Each row is where one point has got to under a steady rotation. How many steps took it there?
The counts run from 0 to 289.
13	2	-1	-8	-19	22	6	18	5	13	2	-5	9	15	-6	-13	6	1	-10	25	-5	21	13	4	8	0	-13	-27	4	-12	2	-7	-15	-2	-8	-12	33	-18	2	4	-17	-8	-6	7	-16	-4	17	-21	-14	-10	-9	32	10	2	5	7	-8	-8	1	4	3	10	2	5	-1	-11	-2	17	10	-19	-11	-11	13	-4	-7	-2 -> 42
-2	2	-15	0	-20	11	0	4	6	-5	10	-15	39	26	-8	-12	-2	-6	-11	22	1	-4	1	2	-9	-1	-8	-10	22	-16	-6	8	-14	4	-7	2	9	-20	-15	12	-7	-7	-3	4	-23	1	-7	-9	-4	7	-8	9	-2	21	-3	1	8	7	20	11	-12	-2	-7	7	-17	-11	-8	-8	5	-1	17	-29	-2	0	-13	7 -> 3
17	-4	-2	13	-16	20	1	10	-11	-5	6	-8	15	-4	-7	-17	7	-7	-20	30	12	18	12	7	-6	-2	-5	-31	-1	-14	2	-6	-16	-8	-18	-6	39	-8	-19	-8	2	-12	2	-12	-14	1	5	-1	3	0	-5	6	-1	2	-6	0	-7	0	22	11	1	-6	-4	7	-7	-7	-5	-2	2	-21	20	-29	-6	-5	-6	7 -> 211
11	-11	-8	7	-2	21	2	20	11	2	6	4	28	5	-16	-10	5	12	-18	9	8	18	23	10	0	-8	-20	-27	5	-7	5	6	-10	3	-10	-7	31	-10	-5	4	-18	-13	-10	8	-18	-8	12	8	-6	5	-9	23	4	-1	-5	13	12	6	17	-8	-3	-4	7	16	-12	-11	-2	-8	16	-2	-2	-15	7	-12	-5	-3 -> 57
9	-16	-12	-9	-25	24	13	11	3	38	11	6	1	13	-14	-2	7	-1	-4	4	0	19	15	-1	4	-18	-27	-11	8	-17	11	-3	-6	-6	-12	-13	20	-17	6	12	-19	-10	-11	11	-24	3	11	-6	7	2	-2	27	7	5	4	12	-3	0	8	-1	-1	2	4	10	-11	-10	-12	12	-10	-20	0	-4	1	-11	3	-7 -> 120
26	-9	-14	-14	-27	10	10	11	-1	27	4	-1	8	14	-15	-20	7	-15	-8	17	-4	20	15	-16	-3	-7	-4	-9	-7	-22	4	3	-16	-10	-14	-4	16	-12	11	14	-3	-7	-5	-1	-29	4	5	-11	5	2	-10	17	-8	7	0	17	5	0	15	20	-6	-4	-3	2	-9	-4	-7	2	-9	-21	14	-7	-13	-4	-8	8 -> 112
16	-4	0	2	-20	7	-3	1	6	2	-2	0	15	15	5	-20	-5	-4	-23	14	7	22	16	-1	4	-9	-9	5	5	-17	5	-6	-30	-1	-5	-4	24	-11	-15	-6	-23	-12	-6	0	-11	-12	14	-1	-19	7	-2	19	6	-1	0	1	-2	3	4	-7	9	2	-1	14	-12	-18	-3	8	8	-16	11	-33	19	-7	-20	-5 -> 26
17	-1	-11	1	-12	13	2	6	10	7	-3	-10	17	21	-7	-20	-3	1	-14	13	-2	8	20	2	10	1	-11	-21	5	-17	6	1	-23	-2	2	-12	24	-18	-11	5	-11	-5	1	3	-16	-14	11	-5	-13	7	-2	15	4	5	0	14	12	-8	5	-10	5	12	3	4	-14	-11	-10	2	3	-9	2	-39	25	-5	-24	-5 -> 37
0	-5	-17	-1	-20	22	-2	8	-14	17	15	4	23	-2	-13	-8	7	-21	-3	13	22	6	29	-4	-1	-23	-15	-11	2	-19	7	-1	-18	-15	-19	6	14	-13	3	5	-14	-13	-8	-2	-15	-4	11	-2	2	-1	2	17	6	11	-8	5	-11	11	10	3	-12	-18	-7	8	-5	-5	-5	7	-5	-7	6	-22	-10	-7	-4	17 -> 139
27	-17	-12	-8	-14	19	17	19	7	16	-1	-7	11	9	-19	-1	11	-4	-18	11	2	24	13	-3	1	0	-8	-31	-1	-12	10	-5	-15	-4	-13	-9	22	-17	14	16	-11	-2	-4	6	-19	6	10	2	6	-2	-18	36	-5	5	1	19	14	-1	6	5	-1	-5	5	5	-4	-10	-4	-8	-1	-10	6	-11	5	-3	-9	-8 -> 278
2	9	-1	-3	-19	14	0	15	-2	12	8	-6	22	-1	4	-21	2	-2	-9	31	1	21	16	14	0	-2	-18	-20	22	-10	2	-3	-14	1	-10	-6	35	-7	-12	1	-14	-11	3	6	-9	-4	18	-11	-13	-6	-3	10	17	3	1	-4	-18	7	6	3	-4	9	-10	20	-4	4	-6	9	4	-15	2	-23	3	-5	-1	10 -> 219
2	-3	-11	7	-8	18	4	19	16	7	10	5	35	11	-5	-23	0	14	-13	22	-2	8	13	17	-6	-6	-21	-20	24	-5	-6	6	-9	8	-2	-2	31	-11	-19	11	-16	-15	-4	8	-15	-4	4	-4	-10	14	-11	5	-1	3	-1	1	5	5	25	2	-8	8	-5	16	-19	-2	-8	-6	15	-10	6	-22	2	-5	-9	0 -> 224
4	-1	-7	-3	-14	14	5	15	-8	-2	12	5	32	-4	-13	-14	6	-9	-5	27	22	5	21	3	1	-4	-18	-18	8	-7	-5	-10	-11	-10	-14	0	31	-8	-18	6	-15	-14	-16	1	-18	1	-1	-22	-9	10	1	15	-1	3	-5	4	-4	9	15	3	-15	-5	-4	9	-10	-5	0	9	17	-14	14	-26	-9	-5	2	16 -> 217
9	-9	4	3	-21	21	-11	-10	-2	-11	14	-11	26	25	-10	-6	0	-8	-15	18	23	13	5	-2	0	-2	2	1	10	-16	8	3	-11	-4	-11	-14	22	-14	-27	-5	-19	-2	-12	-2	-24	-3	8	-5	1	1	7	26	3	8	-2	0	-11	5	5	-2	6	-7	6	12	-3	-9	-10	4	4	-4	15	-26	5	-10	-14	-2 -> 19
14	5	-2	3	-15	14	0	15	0	7	7	-12	22	-3	-4	-14	1	-6	-12	33	-3	20	11	16	-5	6	-11	-29	19	-12	3	-7	-11	-4	-7	-14	39	-13	-7	2	-6	-7	10	3	-11	-3	15	-13	4	-5	2	12	16	7	-7	-6	-16	-1	8	7	-3	14	-8	16	-5	1	-8	7	-4	-8	5	-33	2	-3	-13	4 -> 220
21	-7	-6	-12	-24	5	14	11	5	7	9	8	16	20	-19	-17	6	3	-6	23	-2	10	8	-13	3	-10	-8	-9	-3	-15	2	2	-13	0	-14	-1	12	-9	-4	10	-17	-2	-16	8	-26	0	-4	-6	-14	13	-19	29	-9	7	4	19	18	-4	14	13	-2	-5	2	-3	-16	-13	-3	-6	11	-15	14	-18	-4	2	-6	-5 -> 269
14	-18	-14	-9	-16	14	18	8	-8	18	13	0	15	5	-23	6	6	-17	0	-3	12	0	19	-7	-3	-15	-22	-19	10	-21	11	-6	-9	-11	-13	-10	14	-17	-7	13	-4	-6	-4	5	-18	6	0	10	6	5	-7	22	-3	11	-2	20	9	0	10	2	-8	-10	2	3	-16	-15	-15	-6	-6	-13	16	-30	2	5	-5	-2 -> 127
25	-12	-3	-5	-16	19	7	10	6	10	1	-1	7	11	-4	-19	0	-3	-27	24	8	19	14	2	8	-6	-9	-14	12	-2	-3	-15	-16	3	-2	-10	34	-21	-4	4	-16	-14	-13	-3	-24	-5	4	-16	5	-1	-8	25	-2	-1	2	2	-2	-4	4	2	2	9	-2	7	-9	-9	-2	13	6	-23	2	-14	14	-7	-21	-9 -> 32
2	-7	-7	-11	-16	19	-16	4	-3	15	-8	-5	23	16	4	-24	1	-15	-9	6	0	14	17	1	-1	-8	-20	0	10	-20	-9	-1	-31	7	-11	3	9	-22	1	15	-11	-18	-11	4	-21	-10	2	-23	-7	1	-1	16	10	1	1	15	-3	10	8	-4	-8	1	-4	11	-7	-17	-3	14	9	-21	4	-15	17	-13	-17	14 -> 182
11	-6	-3	0	-18	20	-2	8	-8	-3	2	-7	15	14	-8	-11	14	-20	-12	19	0	21	-1	0	-7	-1	-11	-31	-9	-28	-5	4	-17	-5	-29	-3	28	-11	-8	3	2	-18	5	-6	-15	4	8	-16	-9	-6	-6	16	1	5	-3	7	1	4	20	10	0	0	-3	2	3	-16	-5	5	11	-25	12	-15	2	-6	-7	6 -> 201
20	3	-9	2	-18	14	-10	7	11	4	2	-12	16	25	-3	-30	-3	0	-11	22	-7	17	23	3	1	-6	-6	-17	-2	-24	6	13	-23	5	-12	-4	25	-12	-8	-4	-17	-10	2	6	-22	-20	18	-6	-20	3	-2	13	8	2	-2	11	7	-2	2	-5	2	14	3	4	-4	-10	-7	0	6	-10	-4	-31	20	-10	-19	1 -> 36
16	-14	6	0	-13	18	-1	-1	6	0	7	-7	20	19	-3	-8	-7	7	-26	18	4	20	3	8	-5	-3	-9	-6	27	-5	0	-6	-18	14	-6	-13	20	-25	-17	4	-26	-7	-12	4	-24	0	5	-3	7	-7	-9	23	3	4	7	3	-2	9	7	-1	5	8	4	14	-6	-8	-6	-4	10	-16	12	-18	15	-8	-16	-13 -> 21
6	-4	-10	5	-8	23	-4	12	6	2	1	-10	29	3	-4	-20	-2	1	-10	3	2	8	24	16	-7	0	-20	-33	19	-13	6	2	-15	5	-7	-8	28	-18	-13	11	-6	-12	0	4	-10	-8	9	-1	-9	4	0	4	6	4	-3	9	8	10	13	-3	-5	12	0	16	-14	-2	-9	-4	6	-6	4	-34	16	-12	-14	2 -> 214
33	-11	-9	-18	-22	12	18	14	-1	32	1	-2	2	7	-8	-18	7	0	-15	17	-10	17	13	-7	-3	-5	-16	-10	10	-10	2	-6	-14	-2	-7	-9	18	-17	5	14	-7	-8	-9	6	-28	7	1	-8	13	4	-19	18	-2	1	10	18	3	1	13	19	3	3	-2	3	-9	-9	-9	0	-9	-22	13	-12	-2	-5	-12	1 -> 111
9	-4	-9	-12	-26	3	3	9	5	11	6	8	19	22	-13	-14	9	2	0	14	-2	21	14	-14	6	-10	-12	-9	-2	-20	4	3	-18	-2	-17	2	15	-7	6	11	-17	-3	-19	8	-27	-2	12	-8	-25	8	-14	25	2	5	6	17	10	4	6	10	-3	-2	1	3	-9	-9	-4	-2	11	-16	7	-11	0	-5	-1	3 -> 270
-11	-8	-12	7	-20	21	-8	-3	-3	-1	15	-9	31	26	-11	1	0	-10	-8	14	8	-2	5	-4	-9	-17	-10	6	18	-24	4	16	-15	-6	-6	-1	2	-15	-21	-4	-12	-8	0	4	-17	-1	-3	9	2	0	-3	12	8	14	-3	8	-9	3	13	10	-5	-16	-2	13	-18	-28	-4	-4	-1	2	16	-36	3	4	-4	10 -> 160
9	-13	-18	-8	-14	21	7	14	0	22	5	3	20	4	-6	-9	0	-4	-7	0	0	6	22	3	-11	-21	-26	-24	27	-15	5	-1	-21	2	-11	3	10	-21	0	12	-12	-11	-3	9	-16	0	3	20	2	-6	-17	12	3	8	9	10	5	13	7	12	-7	0	0	17	-15	-4	-6	-16	-6	-7	9	-22	3	-3	-15	2 -> 136
-15	-6	-4	-4	-20	24	-10	1	1	6	12	-6	30	21	-7	1	-5	1	-4	10	3	-1	7	-1	-8	-15	-20	2	30	-23	-3	9	-15	2	-7	0	3	-23	-21	4	-20	-7	-6	12	-23	-3	0	3	-1	1	-3	17	7	17	7	12	-8	8	7	5	1	-2	0	16	-19	-24	-7	-1	3	2	13	-28	13	-3	-2	5 -> 161
1	-10	-16	-1	-15	18	1	19	6	23	-2	-6	17	21	3	-9	6	-16	-21	10	-18	11	4	3	-5	-12	-15	-8	12	-27	-1	7	-21	-3	-2	-3	16	-22	13	4	-5	-16	14	12	-13	-3	9	0	6	-9	-7	14	4	10	3	3	-14	4	15	11	-5	-8	-15	23	-9	-22	-1	5	-6	-5	-1	-18	0	1	-7	7 -> 157
12	1	-8	-12	-26	10	12	3	1	26	9	-5	2	6	-14	-8	-3	0	5	8	0	-2	15	-8	-8	-11	-16	-6	14	-21	17	-2	-14	-12	-3	-17	14	-6	-18	5	-11	0	-3	8	-20	1	2	12	2	7	-6	16	4	5	6	19	-1	-7	10	10	9	4	2	4	-21	-12	-15	2	-14	-13	20	-40	10	1	-10	-2 -> 116
20	-8	-5	0	-29	14	14	9	-8	27	9	2	0	6	-11	-4	10	-7	-7	18	2	17	9	-9	-6	-15	-11	-10	-1	-20	9	-2	-15	-13	-18	-8	21	-7	-5	0	-7	-6	0	-2	-21	11	4	9	13	-4	-14	23	1	1	8	8	-4	-7	18	16	7	-5	-6	1	-6	-18	-12	-4	-12	-22	19	-22	-12	2	4	3 -> 122
10	-1	-12	-21	-23	19	1	-3	-9	23	23	-3	15	22	-21	-6	6	-5	13	11	5	4	15	-7	-5	-8	-14	-14	10	-20	8	4	-5	-8	-18	-11	9	-15	-13	18	-15	3	-13	13	-34	5	0	-10	-4	4	-13	21	6	18	1	24	-1	0	5	10	-6	1	7	-4	-11	-3	-17	0	-9	-11	8	-21	-3	-7	3	3 -> 118
5	0	-3	-7	-12	20	-1	6	-14	-8	13	-9	22	1	-18	-3	9	-9	2	13	14	5	16	9	-6	1	-22	-33	16	-9	0	-8	-14	4	-19	-1	13	-16	-29	12	-9	-12	-15	1	-21	9	-1	-16	-8	0	-13	20	1	9	-2	14	4	6	9	3	-8	4	3	5	-2	-11	-10	-5	14	-14	22	-32	12	-4	-9	5 -> 206
16	1	2	-3	-16	23	-8	-10	5	-1	12	-11	24	20	-13	-20	-6	-5	-6	17	17	11	21	1	5	4	-2	-11	9	-8	2	1	-13	7	-7	-8	17	-21	-12	7	-24	-5	-21	0	-37	-10	5	-23	-3	3	-1	24	6	11	-2	10	1	3	0	-3	-8	2	13	4	-4	-1	-11	7	9	-10	1	-15	11	-13	-15	-3 -> 30
5	-3	-7	0	-24	22	2	5	-5	21	14	4	12	-6	1	-6	-6	-3	-10	24	13	8	24	4	-9	-26	-17	-10	26	-15	16	-2	-18	-10	-3	-7	20	-16	-5	-8	-18	-7	4	2	-14	-7	13	13	7	-7	-1	13	14	6	8	2	-19	4	5	6	-1	-4	-7	22	-10	-5	-7	4	-15	-8	7	-28	5	-6	-2	6 -> 141
14	3	-8	0	-9	21	3	15	12	1	5	-6	18	18	-13	-15	-1	11	-7	10	-9	14	14	9	-2	-7	-19	-32	10	-16	4	4	-16	7	-8	-4	22	-9	-15	4	-18	-9	-6	10	-17	-10	8	5	-19	2	-25	22	4	3	5	16	19	-1	10	2	4	10	7	3	-11	-16	-7	-10	16	-12	3	-26	21	-5	-9	-5 -> 47
7	-9	-11	-12	-22	25	0	5	-1	27	24	0	11	15	-19	-5	6	4	11	4	1	13	22	-5	3	-13	-22	-13	11	-22	5	3	-5	-6	-14	-11	13	-21	1	16	-21	-4	-16	14	-33	2	10	-5	5	0	-2	28	8	11	6	17	1	5	9	-3	-6	-2	4	5	-3	-4	-10	6	-4	-12	-3	-7	-1	-10	6	1 -> 119
